One turn moves every row onto another: examples first, then more rows asked
vage: [ -2   0 -12  -8  -2  -3   7  -2  -9  -8  17  -8  -4  -3   4  -2  -7  11
   4   6  -5  -5   0  -7 -14  -6  11  18   1   3  -7   0   4  -3  -8   0
  11   3  -6]
geluz: [ -5   4   8  -7 -12  -2   0   0   8   0  14   1   2   3   0 -11 -11  11
   9   3 -17  -6   7  -1  -8   1  -3   5   1  -6  -6   2   2  -3  -2  -3
  -1   8  -3]
Rizas: [ -1  -2 -10 -16   2   9   4  10   7   4  -6  -2  -7  11  -2   5  -3   1
  -8  10   7   5   4   7   2  -4  -7   2   7 -11   3   3  -4  11 -15   0
  -3   3   3]
lalid: [  4 -17  -3 -15  -3 -10  10   7   1   3 -14 -13  15  -1  -8   2  -9  13
   0   1  -5  -5  -2   9  -4  14  -7   8   8   1  -3   7   0   4  -9  -6
   1  10   2]
foran: [ -7  -7  -2  -8 -13  10   6   6 -10  -3  12 -10   5  -7 -16   7  14  16
  -1  -2   1 -11  -3 -11   9   0   8  11   3   6 -10  -4   5  -6   5  -5
  -1   9  -5]
radak: [ -9 -15 -15 -24   5   8   4   9 -14  -3  -4 -21   5   3 -14  -3  -9   7
  -5  -2  -4  -7   2  11   0   8  -1   4   4   1   4   4  -7  -1  -5   4
  -7  13   8]
Peko: [  0  -4 -10 -13   1  10   6   5   9   4  -4  -2  -3  12  -3   3  -7   2
  -3  11   8   6   6   8   1  -5  -5   3   7 -14   3   1  -4   9 -15   1
   1   5   2]
Laf: [ -6   4 -14  -4  -6   2   5  12 -11  -9   1   0  -6 -16   2  -8  -7  11
  -4   9  -5   6   7 -13  -6   3   4  12   4  -1   3   6  11 -10  -8  -2
  13   4  -3]
ponu: [ -5  -8  -8 -17   4   5   4  -2  -2   1 -11 -14   4  -4 -16 -10   1  20
   7  11   8  -5  -5   9  -1   4  -4   1  -7  -9  14  -2   1  -3 -12   2
   6  11  -1]
gali: [  5 -15   2  -7 -15  -3  -6  -7 -14   5  -5  -8   6  -1   4   5   2  12
  -3   0 -10  -3  10   9   9  10  -4  13   1  -4  -6   9   4 -14  -1   6
   4   3  -2]
Zel: [  2 -12   3 -15  -8   7   6  -3  -6   1  -3  -4   4  -4  -5  -1  -1   7
  -5  -4   1 -16  10 -12   9   2   2  -8   4   0   3 -13  -8 -20   4 -12
   4   1  -5]
tes: [  2  -5   9  -4 -15  -5  -6  -7  -8   3   2  -5   6   6   6   3  -6  12
   0   2 -14  -2   9   4   3   6  -1  11   6 -10 -10   5   3  -8  -2   8
   3   2   0]
bemu: [ -4 -15   1 -23   4   2   5  -5  -9  -5 -11  -8  -1  -8 -13 -14  -5  12
  -6   0  -4 -13   7  10   6   6  -1  -6   3  -6  11   3   4  -4   6 -19
   3   5   3]
Belo: [  9  -8 -19 -13   1   8   3   8  -3  -8  -5  -5  -4   8   1  11  -1   4
 -13   7   2  -1  12   8   8   0   6   3  10   2   1  16   1  12  -3  -7
  -6   0   5]
Ziki: [ -1  -5 -15  -5  -7  -2  10  16  -9  -8  -5   0  -5 -20  -6 -11  -4   5
  -7   5  -3   4   9 -12   2  11  -3   4   4  -1   5   9  10  -7  -6  -6
  10   8   1]
gozil: [ -2 -10   0 -11 -11   8  13   0  -7   1   1  -3   1  -5  -6  -1  -4   5
  -1  -3  -2 -14  10 -14   5  -1   6  -6   4  -2   1  -9 -11 -17   3 -20
   2   0  -3]
Tamus: [ -8   2  -1 -14  -5   1   5   1  -4 -12   6   0 -22   2   1  -4  -2   9
  -1  10 -19  -7  13  -1   2  -4  11   6   3   2  -1  -5   0  -4   2  -5
  -4  -4   0]
Nemim: [ -2  -8  -3  -8  -9   2  -3  -2 -10   3 -12 -20  -4  -9 -18   0  -6  15
  -9   2  -8  -4  -2   3  -7   7  -5 -10  -5   4   4   3  -4   7 -16  -8
  -3   4   9]
fibuk: [ -8  -8  -6  -4  -7   9   4   2 -11  -5   7 -11   5  -7 -16   5  10  20
  -5  -5   6  -8  -3 -12  10  -2   7   6  -1  10 -10  -3   7  -5   6  -9
  -6   5  -4]
tev: [ 14  -3  -9 -14  -1   8   5   2  -9  -6  -7  -3   2  -2  -7 -10 -11   1
   3  -9  12  -1   7  -6   2  -1  -5   6   4 -14   7   5   3  -9  -9  -5
  15   6 -11]
naba: [  0 -13 -10  -1 -10   6  15   5  13   2   3  -3  13   5   0   8  -3  15
  -3   8  -4  -5   0  -4   5   1   0  -1   5   6  -5  -8  -3   2   3 -12
  -1  15  -9]
bafik: [ -7  -4  -2  -6  -6  19 -13   9 -11  -4   9 -12  -1   2 -12   5  -5  14
   6  -4   3   4   3   0   5   5  -7  14  -6  -3   1   8   2  12 -11   3
  -4  -1   3]
goru: [  3   0  -2 -11  -2  14  -6  -4 -16  -3   1  -6  -9   4 -10 -10  -8  -4
 -10  -1   6  -6   3  -6   1   1  -2   4  -2  -9  18   1  -3  -2 -14  -5
  11   1  -4]
subev: [  0 -11 -13  -2 -10   6  15   9  10   2  -3  -1  15   1   0   5   2  16
  -7   5  -2  -4   2  -8   1   7  -2   0   9   4  -5  -4  -6  -1   0  -9
  -4  12  -7]
Denap: [  0 -14 -13 -17  -7   5  10   5 -22  -9  -7 -16   0 -14 -13  -3   6  26
  -1   4  -3  -4  -2   0   1   9   2  10  -7   5   1   9  10   1  -8 -11
   1   6   3]
tus: [  0  10  -4 -12   8  -4   5  -5  -7 -12   2   0  -6   3  -1  -3 -10   7
  -1   8  -3   0   9   1  12  -4  11   2   3  -6  -2  -2   8   6   8 -12
 -10   4   8]
Bonit: [  2   3  -1 -12  -7  15 -10  -5 -15  -2   0  -4 -10   1 -16  -8  -9  -3
 -10   0   4  -4   6  -9   1   1   2   2  -4  -9  17   3  -4  -4 -14  -7
   9   1   0]
Bodud: [  0  -4  12   1 -18  10  -9   3  -4  -3  -2  -8  -5  -1 -16  -1   6  12
   2  -6   2   8   7   5   7  13  -4   7  -5  -4   0  10   8   2  -1  -5
  -2  -4   1]
tuvod: [  1 -12  -8  -8 -15   8  11  -1  -9 -12   6  -9  -1   5  -4   0   1  -2
   0  -2 -19  -3  14   8  -4   3   3   5   0  13   0   3  -3  -3  -8   1
   6   4 -15]
Nikub: [ -7  -4  -6  -6  -8  18 -15  11  -9  -5   7 -14  -2   4 -13   7  -5  13
   3  -3   0   4   5   0   7   3  -4  16   0  -2  -1   6   4  10 -12   8
  -3   2   4]
nelas: [  3  -5   1  -9   1  -4   9  -3   8  -8  12 -12   6  -5  -8  -3  -5   4
  15  -4   2 -11  11   8   4 -10   7  12  -6  -2  -2   4  -8  -4  -4  -6
  -3  -3   1]
vizam: [  5   3  -9  -9   7 -10   6  -8  -6  -9  -3  -5   2   2  -7  -2  -7   9
   2   2   2  -2   9   5  16  -1   5   0   2  -4  -1   4   9   7   5 -17
 -12   5   7]
Lek: [  2   3  -9  -8  -5   0   5   7  10  -2  10   2 -13 -11 -22  -9  10  12
  -3  -3 -14  -3   6   2  -4  -9  -1   1   1   3   0   7   1   1  -2 -10
   6   6  -6]

Zel turns into subev
nelas turns into tuvod
Where do these go?
geluz turns into vage
radak turns into Nemim
Bonit turns into Peko
gali turns into Ziki
lalid turns into Denap
bafik turns into goru
foran turns into gozil
tes turns into Laf
Bodud turns into tev

One turn moves every row onto another: examples first, then more rows asked
tuku: [  5 -16   7   9   4 -11  -2 -10   3   1 -10   7   1  -2   8   9  10  -5
   2  17  -1  10  -4   1   5   8   6  -5   1   2]
vulo: [ -4  -4   5   2   7 -13   6   5   1   9  -5  20   9   0  13  -7   7  -2
 -13   9 -13   4   5   6  -5   8  12   1   4   0]
bil: [-11  -4   3  -2  -3  -1  -1   2 -14 -10   1   1  12   5  -2  -6   8 -13
  -1  -5   5  -9  14   6  -8  14   2   3   1 -10]
Sopeb: [ -8   3   4 -12  10  -9   2  -2   1   4   8  16   4  -4   7  13   1   5
  12   9  -8  -1   4   1   1   2   2  10  -5 -11]
Fanud: [  7   2  -3  -1   8   4  15  -9  -1   7  -8   0  15  -5  15 -10   9  -5
   2  -4  -4  -1   7  -1  -5  10  -1  -4  -3 -11]
kunud: [ -1   4  -1  -8 -14  -7  10  -8  -2   9   8  14   5  -1   6   5   5  -7
  14   1   6  -1   4  -1   5  -5   4   3  11   5]
Gobet: [  1   5  -7  -6   3  -4   1 -12  -7  21  -7  -4  -1  -8   3  -7   4  -2
  -3   6   9   8  -4  -3  -9   9  -2   4 -10   2]
nuraz: [ -2   2  -8   3 -12  -1   0  -7  -2   8  -1   9   1   6  12  14  12  -3
  11   9   4  -3  -1   4  -4  -4   5  10   4   3]
vogav: [ -9  -1  -4 -10 -17 -13   6  -1  -4   8   3   9   4   2   2  -1   4  -1
  -9   2   5   8  12  -4 -17   1  10  -4  -8   6]
pivir: [ -7  -8   0   2  -1 -10  11  -1  -1  17   1   8   0  -4   0  -1  11 -17
   1  14  -1   8   0 -10  -4  17  17   1  -4  -1]
Sal: [  5 -14   7  14   8  -3   6  11  -5   9   2  20  -6   0   2   6  -5   4
  -2  -2  -6   4  -1  -7  -4   4   3   6   1  -4]
zav: [ -5  -8  -4  -1  -4  -4   4   1  -7   3  10  -4  -5 -10   0  -7  12  -4
   1  -5  -2   2   8   1 -15  19   2  -3  -1 -17]
mova: [ -1  -8   9   0   9 -14  -3   4 -10   2  -3  10  -5  -8   9  -7   8  -8
  -1   3   1   1  -2  15   3  18  -1   7  11   7]
zop: [ -3  -6   3 -10  -4  -6  13 -20  -2  -2 -10  10   4   4   4  -2  -1  -6
  -5 -10   2   2  -8   1  -1   2   2  -4 -14  -5]
tani: [ -7 -11   2  -6  11  -6  -6 -14   1 -12  -6  -4   3   0   8   4   2  -5
  11   0   3   2  10  -3   2  -6   6  -4  -7   4]
gozi: [ -4  -7   2   6   0 -15   1  -5  -5   9   2   5 -20 -10   4 -11   5  -3
  -3  -2  -4   3  -9   3  -3  17   3  -2   8   1]
figam: [  0  -5   5   7  15  -8  -2  -3  -9 -11  -8   4  -5  -3   2   0   3  -7
  -2  -5   0  -6 -14  -4   6   7  -3  -2  11   0]
pag: [ -5  -5   4   3   8  -5   0   8  -8   6  12   4  -2   5   1   3  -7   3
   2  -9   1   4  15  -9 -11  -7  -1   0   0 -12]
favo: [ -4  -7  -6  -1   2   1   4  -3 -14 -15  -2  -5   3   0  -7   5   7  -9
   4 -11   8  -4   2  -6  -7   8  -5   0  -2  -9]
Desa: [  0  -2   7  -3   1 -13  -4  -2 -13 -17  -1   5   2   1   4   1  -5  -5
  -1   1  10  -6  -4  -8  -2   9 -10  -4   2   9]
Nuf: [-10   4  -1  -8   7  -3   6  -8  -3   2  11   1   6  -3   2  -4  14 -18
   6   3   1   2  15 -11 -11   0  11  -8  -4  -3]
zoru: [  9 -15   0   9   3   0  -1   3 -10   1   1   8  -3   7   1   7  -1   1
   4  -9   3   7   7   0  -4 -11  -6   4   8   1]
fud: [  5   0   9 -11   6  -9  -7  -5   1  11  -2   0   9   0   8   0  10  -4
 -13   1   3   0 -15   2   1   4   7  -5  -1 -11]
Bunu: [ -2  -5   5  11  -5  -6   7   8  -9  18   9  15  -9   2  -2   1   5  -6
  -4 -10   2   2   8  -3 -12  -4   8   2   5  -4]
moku: [ -3  -1   1 -10  11  -7  -3   7  -7  -3  -4   2  24  -1   4   4   5  -2
  -6   4   4   5  17   0  -5  -3   0   0  -1  -6]
sedi: [ -4  -1   0  -1  -8  -8   8   2  -9   0   6   7 -11  -1   9  -3   8  -2
  -2   6   0   1   6   1 -19  28   2  -1  -5   1]
nefe: [  5  -4  -6  -1   4 -12   7  -4  -7  -2 -16  12   3   6   9   7  -1   0
  -4   5   4   7   1  -4  -3  -1  -2   2  -1  21]
kun: [-14   5   2   6   1  -2   5  -2  -1   7   3  16  12  -3   7   4  -7   0
   8  16  -3  -1   1  -7   3   5   4   8   1 -12]

Sal turns into Bunu
moku turns into nefe
Where do these go?
zav turns into favo
kun turns into kunud
pivir turns into Nuf
Desa turns into mova
fud turns into Gobet

